Which row each row swaps with, under one turn or mirror:
k609: [0.36 -0.81 1.01 -0.62 1.30 -0.43 3.31 -1.22 0.29 -0.83 2.09 1.13 0.53 -0.15 0.31 -0.86 1.87 0.47 -1.39 0.91 0.47 0.72 -0.36 0.80 0.31]
k320: [-0.68 0.70 2.36 -2.14 -1.23 3.42 -0.06 -2.09 -0.50 0.43 -0.22 -0.05 1.42 0.95 1.53 0.90 0.56 -0.02 -1.16 0.29 0.22 1.05 0.11 -0.54 -1.68]
k638: [-1.77 -0.31 1.20 -2.34 0.15 1.48 -1.53 -0.98 0.05 0.94 0.52 -0.19 0.04 0.83 -1.10 0.54 0.02 0.23 1.48 -2.14 0.00 -1.57 0.97 -1.21 -0.39]
k841: [0.97 -0.34 2.09 -1.69 -0.60 4.15 1.13 -0.13 -0.56 -0.07 1.54 0.52 1.22 0.39 0.56 0.46 0.33 0.53 -1.98 0.61 -1.11 -0.22 0.95 0.03 -0.79]
k752: [-0.63 -0.46 1.03 0.78 0.83 0.67 0.64 1.40 0.92 0.08 -1.42 1.37 0.33 -0.97 -1.19 -0.65 0.05 -0.38 -3.31 1.97 -0.21 -0.14 1.16 0.85 0.26]
k982: [0.54 0.04 -1.20 -0.10 -1.68 -0.10 -0.82 1.83 -1.06 0.60 -0.91 0.10 1.37 -2.17 -0.46 2.51 0.94 -0.49 -1.22 -0.22 0.64 0.51 -1.00 -1.09 -0.88]
k108: [1.25 -0.04 -1.25 0.15 -1.73 -0.21 -0.74 0.89 -0.91 0.19 -1.09 0.17 2.08 -1.84 0.35 2.45 1.43 0.07 -0.29 -0.65 0.31 0.58 -1.25 -0.79 -0.74]
k626: [1.04 -1.32 -0.12 0.96 -0.88 -0.33 -0.83 -0.24 -0.16 -1.06 -0.48 -0.12 0.12 -0.55 -0.97 -0.78 -0.88 0.69 -1.25 0.01 -2.80 -0.48 -1.47 1.39 -0.36]
k665: [1.02 -0.09 -0.74 0.02 -1.70 0.06 -0.54 1.05 -0.70 0.77 -1.00 0.15 2.79 -1.56 0.93 2.81 0.96 -0.05 -0.64 -0.13 0.30 0.17 -1.12 -1.37 -0.70]
k525: [-1.11 -0.48 2.12 -1.29 1.45 0.73 1.54 -1.26 0.14 -0.11 1.90 1.29 0.02 -0.19 -1.94 -1.79 1.36 0.32 -1.00 -0.58 0.75 -0.29 0.71 0.47 -0.15]
k2: [1.31 -0.42 -1.37 0.10 -1.44 -0.95 0.34 0.54 -0.53 0.39 -0.46 -0.05 2.49 -0.92 1.33 2.57 1.35 -0.04 -0.71 0.11 0.20 0.67 -2.02 -0.71 -0.97]
k35: [-0.83 -0.99 -0.76 -1.61 -0.30 1.11 0.10 -1.32 0.20 -0.09 -1.07 -0.70 -0.16 3.15 2.54 1.96 -1.25 -0.03 0.49 1.22 -1.33 0.28 0.00 0.25 -0.19]
k303: [-1.11 -1.11 0.20 0.75 -0.11 -1.57 0.43 -0.85 0.76 0.31 -0.75 0.61 -0.41 -0.01 0.35 -0.69 -0.03 -0.22 1.61 0.64 2.80 0.74 -0.19 -0.93 0.59]
k76: [1.77 -0.26 -1.38 0.13 -1.76 -0.50 -0.58 0.59 -0.83 0.28 -0.42 0.04 2.09 -1.02 0.96 3.00 0.82 0.29 -0.47 0.08 0.15 0.54 -1.37 -0.88 -0.97]
k492: [-1.58 -0.06 -1.37 -1.82 2.71 -0.90 0.80 0.36 -0.08 1.36 -1.49 0.41 0.69 1.18 0.13 2.43 1.55 -0.86 0.47 0.55 0.35 -0.46 0.41 -0.66 1.13]
k219: [-1.70 -0.18 0.38 -0.15 -0.37 -1.23 0.27 -1.87 0.82 0.06 -0.64 0.02 0.16 0.49 1.06 0.23 0.66 -0.19 1.41 0.66 2.91 1.55 -0.60 -1.21 0.01]
k849: [-0.27 -0.86 1.66 -1.19 1.46 0.46 2.18 -0.82 0.67 -0.45 2.05 1.54 -0.16 -0.47 -1.70 -1.66 1.48 0.82 -1.02 -0.01 0.44 0.19 0.53 0.81 0.14]
k637: [0.65 0.13 1.88 -2.49 -0.94 4.08 0.81 -0.96 -0.43 -0.20 1.19 0.53 0.86 0.56 0.85 0.85 0.25 0.17 -1.88 0.53 -0.80 0.11 1.05 -0.23 -1.50]
k197: [-0.48 -0.61 -0.61 -0.76 0.57 1.10 1.23 -1.02 0.52 -0.26 -0.96 0.07 -1.00 2.87 1.80 0.66 -0.63 -0.19 -0.77 2.77 -1.36 0.83 0.91 1.01 0.57]
k87: [0.75 -0.92 0.12 -1.08 1.99 1.86 1.80 1.85 -0.36 1.05 1.24 0.87 -0.01 0.86 -0.36 1.55 -0.02 0.32 -0.65 0.62 -0.51 -1.78 2.25 -0.60 0.84]
k24: [-1.03 -0.63 -1.09 -1.67 -0.32 1.27 -0.53 -0.99 0.03 0.50 -0.74 -0.72 -0.48 3.06 2.29 2.32 -1.13 -0.12 0.78 0.65 -1.18 0.21 0.37 -0.46 -0.56]
k373: [-1.73 0.17 1.09 -1.67 -1.22 0.42 0.21 -2.25 0.42 0.32 -1.19 -0.10 1.45 0.64 1.63 0.64 0.90 0.00 0.83 0.41 2.16 1.99 -1.11 -1.01 -1.02]
k785: [-1.13 -0.71 -0.05 0.59 -0.30 -1.34 -0.46 -1.47 0.86 -0.01 -0.99 0.17 -0.18 0.11 0.42 -0.34 -0.07 0.07 1.44 1.12 2.75 1.03 -0.39 -0.87 0.77]
k47: [1.07 -1.14 0.50 -0.92 0.92 -0.21 3.44 -0.99 0.30 -0.42 1.86 1.50 0.82 -0.20 0.41 -0.57 1.82 0.45 -1.63 1.04 0.32 0.85 -0.44 1.09 0.00]
k16: [-1.80 -0.14 0.48 -2.27 -0.14 1.17 -2.09 -0.81 -0.26 0.70 0.21 -0.74 -0.35 1.29 -0.98 1.13 -0.03 0.00 1.66 -1.99 0.30 -0.89 0.29 -1.21 -0.97]
k153: [-1.11 -0.48 -0.74 -2.09 -0.08 1.24 -1.26 -1.13 0.02 -0.09 -0.46 -0.95 -0.08 2.80 1.82 2.18 -0.87 -0.23 1.61 0.33 -0.89 -0.07 0.52 -0.61 -0.63]
k164: [-0.51 -0.98 0.01 -0.15 0.76 1.05 1.70 -0.31 0.94 0.17 -1.14 0.77 -0.82 2.03 1.18 -0.13 -0.59 -0.69 -2.09 3.04 -1.13 0.74 1.09 0.77 0.51]
k9: [0.87 0.31 2.16 -1.72 -0.79 3.95 0.67 -0.38 -0.51 -0.03 1.18 0.41 0.77 0.87 0.54 0.53 -0.28 0.28 -2.22 0.36 -1.09 0.20 0.90 -0.36 -1.59]
k850: [0.24 -1.01 -0.64 -0.19 -0.88 0.22 -1.20 -0.73 -0.07 -1.39 -0.25 -0.52 -0.06 -0.01 -0.59 -0.53 -0.66 0.56 -1.72 -0.24 -3.22 -0.06 -1.54 1.50 -1.13]
k777: [0.84 -0.76 0.01 -0.81 0.81 -0.99 3.32 -0.65 -0.14 -0.36 1.74 0.95 1.01 0.01 0.87 -0.02 2.12 0.12 -2.09 0.68 0.32 0.99 -1.05 0.96 -0.05]
k687: [0.87 -0.81 1.70 -1.68 0.03 3.94 1.28 0.36 -0.59 0.55 1.72 0.84 0.89 0.43 0.27 0.76 -0.06 0.23 -2.06 0.60 -1.22 -0.70 1.52 0.09 -0.50]
k486: [0.74 -1.94 -0.56 1.68 -0.35 -1.59 0.37 0.39 0.66 -0.50 0.52 0.80 -1.23 -0.04 -1.11 -1.14 -1.15 0.56 -0.29 0.74 0.40 -0.31 -0.54 0.13 0.09]
k59: [-1.10 -0.30 -0.88 -1.46 2.21 -0.35 1.82 1.51 -0.26 1.82 -0.52 0.38 0.41 1.29 0.03 2.14 1.15 -0.68 0.25 0.51 0.81 -0.96 1.43 -0.71 1.41]
k411: [0.87 -1.81 -0.93 1.60 -0.46 -0.98 -0.45 0.46 0.62 -1.00 0.49 0.35 -0.98 -0.90 -1.42 -1.06 -1.04 0.58 -0.58 0.71 -0.54 -0.51 -0.48 0.62 -0.28]
k448: [-0.37 -0.87 -0.30 -1.15 -0.28 1.42 0.81 -1.42 0.38 -0.29 -0.98 -0.33 -0.01 2.97 2.73 1.41 -0.81 -0.18 -0.55 2.41 -1.43 0.77 0.40 0.57 0.00]
k502: [-0.43 -0.51 0.90 0.47 0.11 0.61 0.12 2.06 0.09 0.29 -1.82 0.74 0.62 -1.13 -2.11 -0.24 0.56 -0.48 -3.20 1.38 -0.42 0.06 0.99 0.49 0.12]
k82: [-1.88 0.06 -1.11 -1.33 1.97 -1.27 0.20 0.45 0.35 0.91 -1.82 0.15 0.70 1.07 0.43 2.80 1.62 -1.15 0.45 0.77 0.18 0.02 0.21 -0.16 1.21]
k113: [-0.42 -0.89 0.49 0.03 1.01 0.58 1.95 0.41 0.95 -0.39 -1.20 0.59 -0.65 1.46 0.75 0.06 -0.33 -0.93 -2.31 3.04 -1.14 0.32 1.10 1.25 0.60]
k915: [0.79 -1.46 -0.74 0.60 -0.51 -0.57 -0.83 0.13 0.28 -1.29 0.64 0.31 -1.18 -0.46 -1.56 -0.81 -1.10 0.43 -1.22 -0.04 -2.05 -0.75 -0.45 1.09 -1.04]
k619: [-1.18 -0.22 1.95 -1.51 1.62 1.13 0.21 -0.59 -0.09 0.05 1.67 1.14 -0.09 -0.46 -2.39 -1.05 0.85 0.57 0.09 -1.28 0.47 -1.30 1.30 -0.44 -0.10]
k477: [-1.83 0.67 -0.88 -1.56 0.91 -1.35 -1.15 -0.89 0.20 0.01 -2.69 -0.04 1.35 0.56 0.33 2.20 1.50 -0.56 -0.97 0.11 -0.90 0.65 -1.55 0.67 -0.61]
k458: [0.08 0.11 -0.26 -0.70 -0.91 -0.03 -1.78 -0.98 0.03 -1.08 -1.42 -0.27 0.76 0.28 -0.17 0.69 0.11 0.23 -1.67 0.12 -3.02 0.36 -2.21 1.31 -1.52]
k543: [-1.19 0.68 1.73 -2.01 -1.70 2.47 0.00 -2.37 -0.25 0.02 -0.23 0.17 1.46 1.07 2.03 0.81 0.59 -0.07 -0.80 0.27 0.20 1.61 -0.53 -0.72 -1.81]
k856: [0.92 -1.73 -0.62 1.15 -1.25 -0.38 -0.25 0.36 -0.14 -1.22 0.10 0.14 -0.49 -1.06 -1.07 -1.30 -0.94 0.42 -1.25 -0.22 -1.69 -0.53 -0.75 1.19 -0.99]
k487: [-1.47 -0.75 -0.17 -0.30 -0.59 -1.27 -0.13 -1.69 1.00 0.44 -1.09 0.22 0.00 0.46 0.62 0.05 0.22 -0.04 1.83 0.53 2.79 1.16 -0.58 -1.09 0.08]
k960: [0.84 -0.98 0.76 -1.15 1.19 2.32 1.83 1.85 -0.07 0.85 1.81 0.84 0.28 1.06 -0.01 1.14 0.18 -0.12 -1.05 0.35 -0.67 -1.21 2.56 -0.56 0.49]
k117: [-1.56 -0.20 0.17 -2.42 -0.01 1.34 -2.09 -1.19 -0.38 0.92 -0.30 -0.56 -0.33 1.82 -0.23 1.85 -0.60 -0.21 1.65 -1.46 -0.09 -0.66 0.34 -1.15 -0.95]
k467: [-1.74 -0.16 1.75 -2.04 1.37 1.75 -0.56 -1.03 -0.22 0.58 1.55 0.56 -0.29 -0.05 -2.13 -0.60 0.77 0.46 0.03 -1.64 0.11 -1.34 1.10 -0.17 -0.30]
k63: [-0.23 -0.07 0.34 0.26 -0.56 0.65 -1.00 2.70 -0.03 0.88 -0.95 0.73 1.24 -2.35 -1.89 0.79 0.50 -0.34 -2.02 0.07 0.34 -0.84 0.20 -0.79 -0.35]
k751: [0.45 -0.86 -0.25 -1.10 1.86 1.14 1.82 2.14 -0.03 1.12 1.03 1.10 -0.29 0.83 -0.68 1.95 0.51 -0.04 -0.47 0.34 0.38 -1.30 2.34 -0.64 1.17]
k461: [-1.54 0.11 -0.75 -1.39 -0.01 -0.80 -1.60 -0.60 -0.33 -0.25 -2.89 -0.57 1.47 0.36 -0.46 1.68 1.39 -0.30 -1.24 0.19 -1.79 0.89 -1.60 0.98 -0.45]
k240: [0.77 0.27 -0.18 0.07 -0.98 0.73 -0.86 2.22 -0.67 1.05 -1.21 0.12 1.83 -2.10 -0.98 1.97 0.89 -0.21 -1.14 -0.44 0.87 -0.17 -0.12 -1.71 -0.34]
k297: [-0.62 -0.77 -0.56 -1.37 2.30 -0.05 1.44 1.63 -0.12 1.42 0.51 0.68 -0.32 0.98 -0.95 1.81 0.84 -0.47 0.13 0.06 0.76 -1.46 2.07 -0.82 1.23]
k465: [-2.29 0.33 1.44 -1.74 -0.62 0.34 0.39 -2.48 0.50 0.22 -0.82 0.04 1.07 0.36 1.41 0.45 0.74 -0.23 0.67 0.60 2.64 1.59 -0.60 -0.79 -0.71]
k922: [-0.53 -0.26 -0.76 -0.66 -0.79 -0.29 -1.83 -1.14 -0.45 -0.98 -1.24 -0.21 0.61 0.01 0.06 0.67 0.54 -0.15 -1.45 -0.32 -2.76 0.31 -2.30 1.61 -1.31]
k94: [-1.86 -0.24 0.40 -2.24 -0.15 1.81 -2.31 -0.57 -0.59 1.05 0.54 -0.25 0.33 1.20 -0.49 1.38 -0.06 -0.06 1.61 -1.71 0.13 -1.02 0.80 -1.31 -0.23]
k761: [1.11 -0.68 -1.63 -0.33 -0.96 -0.96 0.96 -0.02 -0.65 -0.02 0.13 0.50 2.21 -0.59 1.70 2.55 1.46 0.46 -0.49 0.85 0.46 0.95 -2.28 -0.43 -0.27]
k269: [1.18 -0.23 1.97 -2.02 -0.38 3.81 0.82 -0.16 -0.99 -0.16 1.52 0.41 0.72 1.23 0.39 0.40 -0.26 -0.01 -2.03 0.41 -1.31 -0.43 1.11 0.00 -1.20]
k445: [-2.09 -0.04 0.66 -2.29 0.50 1.61 -2.01 -0.63 -0.30 0.81 0.67 -0.43 0.38 0.61 -1.04 1.05 -0.05 0.40 1.36 -2.00 -0.15 -1.32 0.52 -1.18 -0.41]
k905: [0.43 -0.04 0.60 0.83 -0.65 0.76 -0.61 2.31 -0.39 0.70 -1.30 1.01 1.12 -2.30 -1.65 0.49 0.64 -0.59 -2.01 0.37 0.70 -0.70 0.32 -0.64 -0.29]
k942: [0.86 -0.88 -0.23 -0.86 0.69 -0.69 3.05 -1.20 -0.17 -0.74 1.39 1.25 0.79 -0.11 1.46 0.36 2.18 0.07 -1.20 1.09 0.25 1.47 -1.28 0.99 -0.10]
k431: [-0.49 -0.42 2.23 -1.25 1.58 0.40 2.21 -1.58 0.73 -0.21 1.95 1.50 0.01 -0.02 -1.07 -1.23 1.58 0.47 -1.11 -0.04 0.60 0.47 0.49 0.99 0.18]
k911: [-1.76 0.65 1.59 -1.75 -1.04 1.37 -0.03 -2.78 -0.04 0.09 -0.69 0.26 1.53 0.67 1.36 0.63 1.19 -0.21 0.18 0.47 1.84 1.85 -0.67 -0.87 -1.09]
k668: [0.99 -2.08 -0.89 1.28 -0.98 -1.00 -0.40 0.64 0.04 -0.71 0.92 0.13 -0.51 -0.81 -1.15 -0.74 -1.32 0.70 -0.96 0.04 -1.31 -1.05 -0.42 0.73 -0.56]

k431 pairs with k465
k2 pairs with k411
k448 pairs with k297
k922 pairs with k905
k609 pairs with k219
k665 pairs with k915
k960 pairs with k153
k637 pairs with k638
k197 pairs with k59
k9 pairs with k445
k626 pairs with k982
k24 pairs with k87
k911 pairs with k525
k320 pairs with k467
k461 pairs with k502
k751 pairs with k35
k373 pairs with k849
k492 pairs with k164

Which row each row swaps with, under one turn or mirror:
k21: [-0.20 1.17 0.72 0.01 2.79 -0.02 -2.03 0.88 -1.32 0.91 -0.48 0.76 1.40 -0.08 0.05 1.45]
k267: [0.88 0.16 2.18 -2.12 -1.48 1.81 -1.14 1.74 -0.97 -0.98 -2.01 0.59 -0.14 0.86 -0.42 1.08]
k110: [-0.70 0.80 1.02 -0.86 1.65 -0.94 -1.34 1.35 -1.83 1.67 -1.06 1.39 2.38 0.90 -0.14 1.94]
k15: [0.15 1.47 0.27 -1.24 -0.08 -0.32 1.88 0.06 1.16 -0.18 -1.26 0.68 -0.08 -0.36 -2.35 1.08]
k136: [0.89 -1.06 0.48 -2.48 -1.01 -0.12 1.33 1.24 -2.80 -0.18 -1.22 0.02 0.72 1.77 0.26 1.64]
k234: [0.97 -0.72 2.40 -2.40 -0.15 2.98 -1.21 0.85 -1.32 -0.05 -2.06 -0.16 1.79 -0.22 0.35 0.13]
k554: [0.05 0.55 2.06 -0.84 1.00 -1.61 -0.32 -0.82 -1.32 -0.34 -2.00 2.42 0.92 1.13 1.20 3.16]
k313: [-0.03 0.55 0.47 -0.36 1.40 0.50 1.66 1.17 -1.14 0.46 -2.17 2.26 0.23 -0.76 -1.27 -0.36]
k944: [1.07 -0.22 1.04 -0.71 0.96 1.65 1.71 -1.20 -1.40 -2.17 -0.25 -0.56 1.88 -0.16 0.81 -0.02]
k862: [1.62 -1.60 0.84 -1.88 -0.30 -0.06 1.96 -0.51 -1.84 -0.30 -1.37 -1.62 0.81 -0.77 1.21 1.50]
k450: [-1.38 -0.56 -0.43 -1.63 0.74 -0.64 0.54 0.18 -2.10 0.22 -0.43 -2.57 2.05 0.46 1.38 -0.22]
k150: [-0.69 2.11 2.52 -3.70 0.41 -1.04 0.01 -0.47 0.25 0.12 -1.52 -0.22 2.17 1.61 1.59 -0.99]
k422: [0.27 0.62 0.60 -0.60 2.95 -0.11 -1.75 -0.47 -0.71 -0.04 0.30 0.54 -0.32 -0.82 -0.59 0.87]
k901: [1.15 -0.17 2.57 -1.85 -0.93 2.55 -1.53 1.25 -1.23 -0.36 -2.02 -0.34 0.92 0.03 0.11 0.15]
k390: [-0.45 0.92 0.68 -2.97 0.65 -1.65 0.14 -1.63 -0.25 1.82 -1.32 -0.82 1.18 1.85 1.07 -1.28]
k374: [-0.43 1.33 1.75 -1.62 1.18 -0.39 0.83 0.27 -2.05 1.26 -1.73 -2.22 -1.38 1.82 -0.17 0.21]
k377: [-0.76 0.90 1.16 -1.58 1.01 -0.25 0.93 0.59 -1.82 1.71 -0.98 -2.71 0.32 1.36 1.43 -0.29]
k885: [-0.29 1.10 1.18 -0.83 -0.48 0.60 -0.70 -2.86 -1.52 -1.10 -0.97 0.18 0.06 1.79 -0.88 -0.16]
k679: [0.78 -0.25 0.31 -1.14 2.50 0.03 -1.08 -1.67 -1.22 -1.33 0.10 -0.50 -0.40 -1.10 -0.19 0.85]
k951: [-1.06 1.62 3.11 -2.64 -0.04 0.08 -0.17 0.44 1.51 -0.06 -0.25 1.13 0.24 0.42 2.44 0.73]
k453: [-0.51 2.26 2.64 -0.21 1.04 0.08 1.93 0.13 -0.67 -0.78 -2.74 1.87 1.18 1.54 0.50 1.63]
k279: [0.19 0.51 1.26 -2.84 -0.42 -1.46 0.06 -2.30 -0.92 0.37 -1.48 -0.99 1.11 1.97 -0.51 -1.13]
k716: [-0.87 -0.56 0.02 -1.86 0.48 -0.90 0.45 0.34 -1.66 0.68 -0.13 -2.46 1.96 0.47 1.82 -0.16]
k814: [-0.87 0.94 0.83 -0.78 1.91 -1.37 -0.60 1.68 -1.70 1.23 -1.05 1.69 2.40 0.85 -0.40 2.04]
k83: [-0.32 1.32 2.02 -2.03 1.28 -1.24 1.21 0.07 -1.54 0.59 -2.41 -0.50 -1.47 1.45 -0.80 1.44]
k518: [-1.41 0.62 2.70 -2.23 -1.00 0.33 -0.17 -0.61 0.91 -1.27 0.61 0.87 -0.31 -0.34 1.58 0.81]
k607: [0.80 -1.01 1.59 -0.41 0.94 1.90 1.82 -1.49 -0.98 -1.62 -0.27 -0.36 2.30 0.20 1.42 0.11]
k876: [-0.75 0.15 0.53 -1.18 1.01 0.23 0.94 -1.94 -2.28 -0.86 -0.74 1.15 0.09 1.48 1.20 -2.02]
k813: [0.85 1.12 0.39 -1.48 0.72 -1.55 -0.36 -0.51 0.43 0.86 -1.91 1.26 1.75 -1.31 -2.23 0.51]
k569: [-1.59 0.05 0.58 -0.72 0.03 -1.66 -0.40 -0.68 -1.10 -1.16 -0.80 1.90 1.06 -1.47 1.52 1.93]
k632: [0.82 0.67 1.74 -2.42 0.71 1.07 -1.57 0.68 -0.59 -0.11 -2.24 0.00 3.25 -1.52 -0.95 -0.56]
k547: [-0.91 1.72 2.72 -2.95 0.12 -0.05 -0.01 0.01 1.53 0.11 -0.74 0.62 0.93 0.43 2.75 -0.28]
k910: [0.63 0.32 0.16 -1.74 1.06 -0.18 -1.26 -0.09 -0.46 1.91 -2.09 0.98 2.34 -1.30 -1.43 0.07]
k970: [-1.52 0.73 1.49 -0.89 0.35 -0.89 -0.30 -1.15 -1.46 -1.50 -1.46 2.35 -0.16 -1.07 1.08 2.35]
k705: [-1.21 1.29 2.56 -2.95 0.62 0.02 0.21 0.11 1.58 -0.08 -1.17 1.13 0.78 0.37 2.67 0.70]
k415: [-0.05 1.12 2.47 0.23 0.94 0.34 2.02 0.44 -0.17 -0.39 -2.73 1.80 1.68 1.37 0.78 1.59]
k643: [1.58 -0.73 0.40 -2.95 -0.30 0.40 1.84 0.61 -2.25 -0.86 -1.29 -0.17 -0.61 1.09 0.43 1.45]
k114: [1.67 0.00 2.94 -2.24 -0.31 2.39 -1.56 0.96 -1.03 0.28 -2.22 0.01 1.91 -0.65 0.21 -0.08]

k21 pairs with k377
k313 pairs with k876
k705 pairs with k234

